Here are some points, one per row:
array([-23, -22,  -1, -31, -14, -30, -22, -33, -13,  39,   7,  11, -16, -32,   3, -27,   2, -14, -28,   6, -49,  -1,
       -12,  16,  43, -12,  -7, -31,  30,  17,   8,  43, -49,   6,   8,  -5, -29, -15, -21, -18,  -1])
array([-12, -18, -16,  -2,  -8,   4,  12, -52,  -6,   2,  18,  10,   9,  10, -11, -25,   3, -41,  42,  37,  37,  21,
        29, -18, -16, -22, -12,  -8,  -3, -18,  36,  19,  37,  33,  38,  -2,   0, -42, -25, -32,  -6])
array([ 39,  37,  20,  42,  17,  11, -30,  -9,  -9, -21,  -6,  24,  45,  58, -16,  -6, -22,  34, -27, -11, -29,  -7,
       -12,  -3, -22, -34, -50, -22,  30,  27,  36,  24, -39, -45, -21,   3,   1, -12,  17, -14,  20])
array([ 41,  11,   0,  29,  40,   2,  -5,  10, -13, -27,   5, -33,  -1, -10,  35,  19,   9, -24, -20,  20,   0,   9,
        12,  22,  41,   8,  26, -21, -28, -13, -16, -36, -21,  -2, -21, -13,  25, -15, -12, -17, -26])
array([-36, -44, -21,  39,  38,  25,  -8,  25,  21, -11,   0,  15,  19,  19, -18, -10,  -9,  46,   9, -11, -11, -30,
        -3,  13, -17,  37,  28,  44,  22,  12, -18, -18, -22,  -3, -16,   9, -32, -26,   9,  13,  19])
array([ 44,  41,  11,  20,  20, -24, -27, -16,   1,  42, -28, -21, -20,   5,  22,  23,  36,  -1, -19,  -2,  40,  22,
        21,  -4,  38,  23,  14,  20,  23, -33, -15, -34, -16,  -2,  -5,  17,   4,   0,  13,   3, -13])
array([ 36,  33,  22,  20,  17,   8,  33,  -9, -17,  -7,  15,   8,  42,  31,  15, -19, -13,  43, -35, -19, -24, -13,
         7, -21, -16,  12,  30,  -9,  29,  41, -20,  10,   5,   0,  -1, -28, -15, -29,  30,  25,  32])
array([-30,  -8, -14, -22, -31,   3, -29,  -9, -26,  10,  30,  25,  16,  18,   1, -26, -30, -23,  18,  -5,  24,  43,
        41, -18, -26,  22,  17,  14, -33,  -4, -38, -10, -21, -26, -31,  33,  24,   5,  14,  37, -19])
array([-19, -28,  -4, -14, -10, -32,  -5,   2,  -7,  -4,  23,  24, -30,   9,  16,  -8, -25, -12, -32,  -6,  30,  18,
        38,  40,  49,  -9, -17,   0,  48,  32,  37,  47,  25,  24,   3,   2,  -3,   1, -21,  -7, -16])
array([ 37,  23,  31,  24,  14, -21, -24,  -7,   3, -21, -11, -25, -35, -37, -13,  28,  21, -29, -32,  40,  34,   7,
        24, -16, -56, -17,  32,  12,  33,   1, -28,  -3, -15,  -8, -16,  -3, -25,  10,  14,  13, -11])
array([ -9,  30, -30,  32,  14,  26,  18,  -7,  -5, -15,  -8, -39, -28, -15,  17,  20,  13, -39, -19, -10, -34, -11,
       -13,  41,  30,   5,  28,  32,  -5,  -9,   7, -13, -14,  -9,  25,  27,  28,  33,  45,  -7, -32])
array([ -5, -23, -21, -30, -23, -39,   2, -43, -33, -32,  -8,  28,  30,  28, -39, -13, -11,   6, -35,   9,  30,  -2,
        -3,  12,   6,  34,  18,   8, -26, -42,  -6, -17, -14, -18,   6,  25,  48,  36,   5,  23,  -8])
array([ 31,  30,   9,  15,  28, -20,   7, -21, -40,   0,  -4, -43, -23, -24,  28,  19,  17,  -9,  61,  16,  39, -12,
       -16, -24, -30,  12, -14,  11,  42,  52,  -3, -19, -35,  -8,  -3,  -3,  17,  14, -27,  -1,  14])
array([ 47,  31,  37,  35,  38,  30, -15,   4,  -6, -19, -23, -17,  -1, -32,  19,  27,  39,  11,  50, -23, -27,   1,
        -6,  14,  -1,  12, -18,  -8, -44, -28,  30,  69,  47,  -6, -30,   2, -11,   6,   8,  34,  32])
array([ -6,  -6,  -6, -18, -39, -14,  10,  31,  21,  15,  -9,  13,   2, -16, -15,   2, -15,  60,  55, -15, -36,  -6,
        -2,  10, -28, -30,  -2, -15,  -2, -28, -10,  15,  27,  26,  34,  12,  23, -19, -16, -33, -45])
array([ 17,  39,  21,  20,  22,  36,  29, -10,   0, -12,  22,  35,   5,  22, -33, -12, -14,  39,   7, -22, -18,   6,
       -30,  -1,  11, -27,  38,  20,  15,  16,  -9, -42,  -2, -22, -24,  -8, -34, -10, -19,  22,  21])
array([-29, -26,  33,  -2, -31,  35,  19,  14,  20, -31, -28, -39,  -4, -13,  22,  42,  26, -23, -33, -26, -27,  -2,
        20,   0,  35,  16,  27,  19, -23,   4, -20, -18, -26, -33,  49,   8,  28,  15, -31, -22,  -7])
array([-11,  33, -10,  26,  61,  29,   7,  29,  28,  28,   9,  43,  -9, -27,  -9, -15, -21,  29, -37, -15, -22, -18,
        -8, -27, -23,  -5, -42, -21, -19, -26, -16,   0,  43,  38,  43,  -3,  47,  27, -27, -16,   3])
array([-27, -18, -27, -32, -26,  46,  50,  47,  42,  -4, -17, -34, -23, -13,  26,  46,  45,   9,  12,   6,  24,  16,
       -10,   6, -10, -20, -43, -34,  -1, -16,  17,  11,  21, -20, -39,   9,  -4, -27,  29,  30,  44])
array([ -9,  -4,   0,   3, -19, -44,  20,  26,  14,   8,  -9,  15, -16,   3, -12,  -9, -39, -27,  40,   4,  30,  -4,
       -20, -27, -21,   6, -22, -24, -36,  -7,   7,  18,  23,  35,  39,  23, -43,  -8,  -4, -24, -17])
array([-16, -15, -11, -28, -32, -25, -18, -19, -30,   7,   1,   0,   8, -27, -31,  -5,  -3, -39, -21, -45, -35, -13,
       -14,  27,  32,  -4, -29,  -4,  38,  30, -20, -25, -19,  53, -24, -10, -24, -18, -14, -29,  -7])
array([-40, -31, -20, -25, -22, -52, -31, -33, -24, -13,  -2, -32, -12,   3,  44,  51,  43,  16,  24,   8,   3,  -8,
        -9, -28, -10, -29, -30, -21, -32, -14,  -3, -14,  61, -32, -23, -29, -24,  17,  22,  31,  37])
array([ 17, -34,  19, -21, -17,  45,   9,  20,  26,  33,  40,  -5, -13,   9,  -4, -28,   7,  52, -22, -11, -22, -34,
       -25, -27, -18, -11, -17,  -4, -28,  -7,  17,   6,  32,  40,  23,  19,   4,  27, -19, -17, -38])
array([-16,   0, -14, -20, -12,   1, -20,  -4, -21,  30, -20, -20,  -3, -10, -36, -24, -34,  -3, -29,  42,  52,  35,
        18,  36,  29, -13, -18,   1, -41,  30,  26,  26,  23,  16,  23, -39, -20,  -7,  -9, -15,  -9])
array([ -5,  -5, -13, -37, -10,  14,   6,  37,  40,  -8, -10,  19,  21,  26, -11, -27, -26, -37,  38,  18, -43, -34,
         8, -21,  -6,  35,  26,  17,  27, -24,  15, -21, -21, -22, -16, -45, -12,   0,   5,  39,  -3])
array([-15, -26,   3, -26, -18, -19,  13,  26,  34,  11,  13,  38,  38,  16,  -2, -25,   1, -25,  32,  14,  33,  18,
       -35,  -2, -13,  11,  39,  23, -14,   6, -13, -17, -30, -14, -20,  -2,  26,  35,  34, -17,  37])
These points spread out most along one direction. How many in every 100 of the points above lie lower along it than each point below? Round to a whole number. More than half of the points above lie lower than the first one.
array([ -9,  -4,   0,   3, -19, -44,  20,  26,  14,   8,  -9,  15, -16,   3, -12,  -9, -39, -27,  40,   4,  30,  -4,
       -20, -27, -21,   6, -22, -24, -36,  -7,   7,  18,  23,  35,  39,  23, -43,  -8,  -4, -24, -17]) 92
array([-23, -22,  -1, -31, -14, -30, -22, -33, -13,  39,   7,  11, -16, -32,   3, -27,   2, -14, -28,   6, -49,  -1,
       -12,  16,  43, -12,  -7, -31,  30,  17,   8,  43, -49,   6,   8,  -5, -29, -15, -21, -18,  -1]) 73
array([ 37,  23,  31,  24,  14, -21, -24,  -7,   3, -21, -11, -25, -35, -37, -13,  28,  21, -29, -32,  40,  34,   7,
        24, -16, -56, -17,  32,  12,  33,   1, -28,  -3, -15,  -8, -16,  -3, -25,  10,  14,  13, -11]) 4
array([-19, -28,  -4, -14, -10, -32,  -5,   2,  -7,  -4,  23,  24, -30,   9,  16,  -8, -25, -12, -32,  -6,  30,  18,
        38,  40,  49,  -9, -17,   0,  48,  32,  37,  47,  25,  24,   3,   2,  -3,   1, -21,  -7, -16]) 81
array([-12, -18, -16,  -2,  -8,   4,  12, -52,  -6,   2,  18,  10,   9,  10, -11, -25,   3, -41,  42,  37,  37,  21,
        29, -18, -16, -22, -12,  -8,  -3, -18,  36,  19,  37,  33,  38,  -2,   0, -42, -25, -32,  -6]) 96
array([ 31,  30,   9,  15,  28, -20,   7, -21, -40,   0,  -4, -43, -23, -24,  28,  19,  17,  -9,  61,  16,  39, -12,
       -16, -24, -30,  12, -14,  11,  42,  52,  -3, -19, -35,  -8,  -3,  -3,  17,  14, -27,  -1,  14]) 19
array([ 36,  33,  22,  20,  17,   8,  33,  -9, -17,  -7,  15,   8,  42,  31,  15, -19, -13,  43, -35, -19, -24, -13,
         7, -21, -16,  12,  30,  -9,  29,  41, -20,  10,   5,   0,  -1, -28, -15, -29,  30,  25,  32]) 0
array([ -6,  -6,  -6, -18, -39, -14,  10,  31,  21,  15,  -9,  13,   2, -16, -15,   2, -15,  60,  55, -15, -36,  -6,
        -2,  10, -28, -30,  -2, -15,  -2, -28, -10,  15,  27,  26,  34,  12,  23, -19, -16, -33, -45]) 85
array([-27, -18, -27, -32, -26,  46,  50,  47,  42,  -4, -17, -34, -23, -13,  26,  46,  45,   9,  12,   6,  24,  16,
       -10,   6, -10, -20, -43, -34,  -1, -16,  17,  11,  21, -20, -39,   9,  -4, -27,  29,  30,  44]) 46
array([ 17,  39,  21,  20,  22,  36,  29, -10,   0, -12,  22,  35,   5,  22, -33, -12, -14,  39,   7, -22, -18,   6,
       -30,  -1,  11, -27,  38,  20,  15,  16,  -9, -42,  -2, -22, -24,  -8, -34, -10, -19,  22,  21]) 12
